128 stands for zero in the data rows.
Some points, one per row:
[143 133 168 105 136 153 132 142 160 160 128 157 100 103 136 149  96 167 193 146 176 146 133 162 112 136 140 126 159 126 152 182]
[140  82 176  86 137 229 129 134 131 182 122 216  76 104 187 159 118 216 255 152 201 122 105 160 138 162 163 147 154  90 132 103]
[ 93 122 144  54 152 156 130 114  83 163  97 169 119 128 146 155 126 134 159 146 112  53 133 255 159 142 135  88 121 110 112 124]
[103 137 104  48  95 106 142 112 128 148 150 110 123 137 133 115 109 113 119 157  98 106 110 134 147 133  73  34  67  49  80 118]
[124 123  80  55  92 107 102 105  95 146 150 156 140 159 132 116 144 121 104 131 109  96 106 109 174 162 119 132  98  90  85 103]
[145  98 149 110 132 210 124 144 143 156 129 171  92 103 183 151 127 209 226 138 160 133 112 182 135 155 146 140 154 121 133 107]
[111 148 136 132 132  94 151 135 142 126 141 101 111 123 122 180  98 127 130 112 141 142 158 105 104 125 141 136 115 137 160 189]
[ 86 110 113  79 138 133 139 132  82 118  65 125 137 142 131 122 150 118 125 139 110 112 136 139 162 141 136  94 110 119 107 102]
[118 123 140 150 144 143 148 117 152 138 138 107 108 111 123 132  96 136 147 116 147 132 131 122  93 108 127 129 138 103 130 112]
[140 123  95 123  80 108 127 116 128 152 192 102 100  89 126 141 156 153 132  84 134 153 156 101 136 134 144 123  27 109 127  84]
[140 103  70  89 128 141  41 115  96 133 143 154 139 147 137 100 188 151 136 143 104  77  92 134 190 144 117 116 111 130  86 110]
[118 163 138 102  86 110 159  88 186 158 165  96 100  43  99 139   1 133 154 117 171 150 134 143  90 255 116 129 140  52 108 129]
[104 125  98 108 166 141  79 118  93 145  90 163 158 186 111 140 166 147 152 129 125  96 147 149 151 137 137 118 151 144 103 114]
[129 145 176 138 118 110 164 110 100 126 137 147 195  49 111 127 138  71 137 112  74 101 210 154 154 146 140 119  79 141 121  74]
[155 137 110 166 109 112 113 125 177 141 191 108 122 139 119 114 127 133 100  77 130 161 117 101  89 109 109 167 152 144 127 144]
[144 120 158 120 141 167 117 118 123 165 115 156 100 112 155 189 122 165 216 126 177 113 140 191 135 135 148 103 137 117 147 139]
[129 125 141 156 143 140 169 180 156  87 122 112 126 120 138 123 110  92  98 132 120 153 123 140 117 108 163 166 142 217 193 152]
[ 73 160 141  62 131 113 114 133 104 165  57 121 127 130  83 252 114 133 124 122 174 122 248 166 132 147 118 111 142 101 124 248]
[168  34 108 147 127 155 101 153 158 114 159 142 114 124 170  85 144 147 134 142 127 161  51 104 132 139 145 144 119 117 138  77]
[100  97 165 119 132 150 184 119 100 145 116 150 148 106 142 120 126 101 133 147  76  71 129 192 147 128 143 113 124 131 135 126]
[117 142 112 150 150 127 105 129  98 131 114 142 191 160 119 129 187 127 132 135 118 115 164 151 162 124 124 117 119 147 102 106]
24 more points follow, each with its number after it:
[146 125 150 153 128 125 140 141 150 108 114 101 108 114 131 123 122 130 137 127 134 138 120 119 123 123 134 163 148 144 153 134] 0
[154 116 156 134 103 149 158 143 170 142 156 133 105 110 158 132  94 123 131 121 136 114  95 111 119 130 121 138 118  90 131  84] 1
[135 105  71  76 108 127  80  94  83 133 122 141 124 158 145 108 151 148 140 146 109  95  90 111 164 152 109 127 113  92  91 106] 2
[124 115 138 127 122 124 161 124 137 122 147 117 120 125 143 161 121 134 146 129 144 143 145 143 135 150 162 147 132 144 155 152] 3
[112 134 142 142 107 104 114 132 112 119 153 125 159 101 120 124 115  75 104 140 130 133 137 128 132 148 120 169 132 139 123 133] 4
[238  82 170 169 122 162 133 137 147 116 133 156 109  80 162 104 140 144 131 114 116 143  89 117 114 114 133 210 152 115 153  89] 5
[146 155 154 158 123 117 131 119 137 116 126 113 129 133 133 147 124 128 112 103 130 147 147 136 115 105 130 134 137 142 144 132] 6
[124 137 113 131 113 127 132 118  89 126 142 122 151 139 149 116 157 103 124 145  79  88 123 154 188 133 130  89  53 137 114 118] 7
[125 132 141 128 137 116 128 119 104 125 122 157 182 127 121 113 138  98 140 141 101  95 132 113 127  97 109 117 119 133 126 136] 8
[137 152 148 144 117 116 142 128 136 103 146 124 133 102 116 140 121 132 118 114 138 129 130  92  94 134 144 149 126 143 137 125] 9
[116 138 138 133 124  86 123 113 102 136 148 152 173 119 117 125 140 103 121 124  89  94 154 131 175 156 136 112  84 112 108 102] 10
[122 128 120 120 134 120 121 123 112 129 121 133 155 155 126  94 140 108 112 135  87 111 116 125 138  67  58 114 123 112  97 109] 11
[132 255  59 172   0   0 149   0 185 149 255  15 141 143  30 122 108 135  64   0 128 160 148   0  44 124  13 127 107  81  39 103] 12
[126 122  97 147 106 117 134 125 163 125 182  99 128 128 118 103 109 122 118 122 139 155 114  66  91 104 105 137 130 139 132 109] 13
[153 124 115 133 129 135 134 130 134 107 130 116  94 121 134 124 129 139 117 106 135 151 114  78 116  86 125 140 116  82 131 128] 14
[106 199  96 126 104 110 128  52 132 196 125 114 126 180  27 199 111 173 124  11 223 129 198 102  91 123  93  84 139  81  95 146] 15
[117 106  68 107 150 116  71 133  96 118  82 128 127 186 115 105 154 125  95 143 108  97 111 109 171 108  84 123 123 122 101 116] 16
[127 152 161  89 149 164 143 139  97 152 112 167 129 121 152 150 141 136 212 182 133  67 119 155 155 193 182 115 124 109 112 133] 17
[148 111 138 156 161 155 128 139 128 124 112 141 134 136 143 150 148 154 153 113 144 130 135 128 126 115 171 136 141 157 164 141] 18
[120 141 130 131 129  90 107 116 121  84 112 124 164 155 118  98 123 107 124 185 114 141 115 134 120 124  96 134 154 125 112 147] 19
[137 113 135 131 133 158 169 178 143 139 135 132 121 114 145 147 139 156 176 143 150 139 143 135 125  99 150 116 112 134 162 151] 20
[ 52 223 159 116 226  30 149 112 177  88  97 114 178 175   0  99   0  39  89 165 125 157 118 119   0 132   0 144 255 102 102 212] 21
[153 133 164 169 122 149 132 124 139 129 154 135 107  48 141 136 109 135 161 122 144 143 128 166 119 138 137 110 113 111 133  71] 22
[ 81 190 115 125 255 103  17 121 131 115  35 153 154 206  15 143  99 126 135 159 174 142 144 150  51  98   3 113 255 108  83 156] 23
Which two of these numbered points are nearest to each point below by angle, seen from the average point of the first points? Their numbers follow each, nearest first.
[109 190 106 117 128 125 131  54 136 181 107  97  89 153  71 199  76 174 137  99 226 130 169 126 101 141 103 113 180  67 106 192] > 15 23
[ 93 153 135 117 160 133 169 126 146 154  95 105 114 169  97 168  64 138 128 120 191 141 166 146 110 137 120 126 185 138 141 191] > 21 23
[100 146 130  97 110  91 126 117 105 131 114 140 166 140 115 144 124 106 118 132 104 107 161 160 146 160 124  88 109 103 111 137] > 10 7
[158 124 122 144  68 123 128 136 132 124 134 110 114 122 132 121 141 125 113 107 138 147 130 104 130  83 107 133 114 144 141 106] > 13 14
[120 119 112 110 134 116 110 114  95 123  97 128 134 134 120 118 143 128 131 140 107  93 125 114 156 143 112 127 126 147 121 140] > 16 8
[111 126 108  96 155 142  86 114  62 139  64 157 141 158 126 151 165 144 143 137 122  91 144 164 155 129 133  74 124 119 110 138] > 16 2
[118 192  60 177   0   0 138   0 145 139 194   0 142 145  18 121 126 135  71   0 124 135 161  18  84  82  59 108 107 138 103 120] > 12 13
[114 133  16  95  89 107  95 117  97 126 157 115 142 136 128 117 209 139 140 150 103 110 118 117 157 111 120  77  43 120  72   0] > 2 7
[111 130 129 138 118 150 140 112 132 200 143 136 118 108 121 167 122 180 168  96 175 142 186 170 134 187 152 119 123 113 122 128] > 15 22
[104 130  92 125 128 113 154 113 128 128 149 111 158 182 115 100 122  70  83 136  83 108 118 125 131 117 109 120 106 121  94 102] > 11 16
[112 122  80  65 190 153   0 125  95 154  67 219 135 210 123 150 161 177 146 146 135 101 119 131 136 152 117 120 176 106  81 149] > 23 16
[139 141 134 139 127 143 127  90 144 155 139 117  54  80 116 141 101 145 143 112 164 148 127 171 119 170 137 132 144 100 124 120] > 22 15
[193  64 135 148 115 176 128 161 142 108 155 138 122 107 214  97 157 132 126 127 111 156  91 134 146 130 187 183 123 169 156  74] > 5 18
[148  90 136 134 122 139 154 255 168  35 119  86  85 118 170  87 112 110 108 175 133 178  65 122 140 126 148 160 137 165 185 145] > 0 20
[157 124 129 148 114 142 123 167 142 126 137 118  96 125 153 116 135 135 119 136 131 146 106 103 128 107 146 150 137 197 163 139] > 0 18
[ 54  97 205 125 143 151 255 137  47 125 109 145 179 112 161 145 152  90 127 165  87  91 162 181 208 142 185 100  81 155 151 119] > 7 10
[128 153 129 154  83  96 132 121 123 143 159  88 114  98 122 149 143 140 132  61 119 138 171 101 130 142 163 130  48 139 133  96] > 12 9
[115 125 116 102 138 117 129 127 108 130 125 156 160 140 118 117 128 126 145 156 108  97 127 120 129 117 127 107 123 125 120 148] > 8 19
[111 146 127 132 128 103 156 145 148 135 140  86 117 134 120 160 100 116  93 104 141 137 152  76 117  99 140 118  95 121 147 147] > 9 13
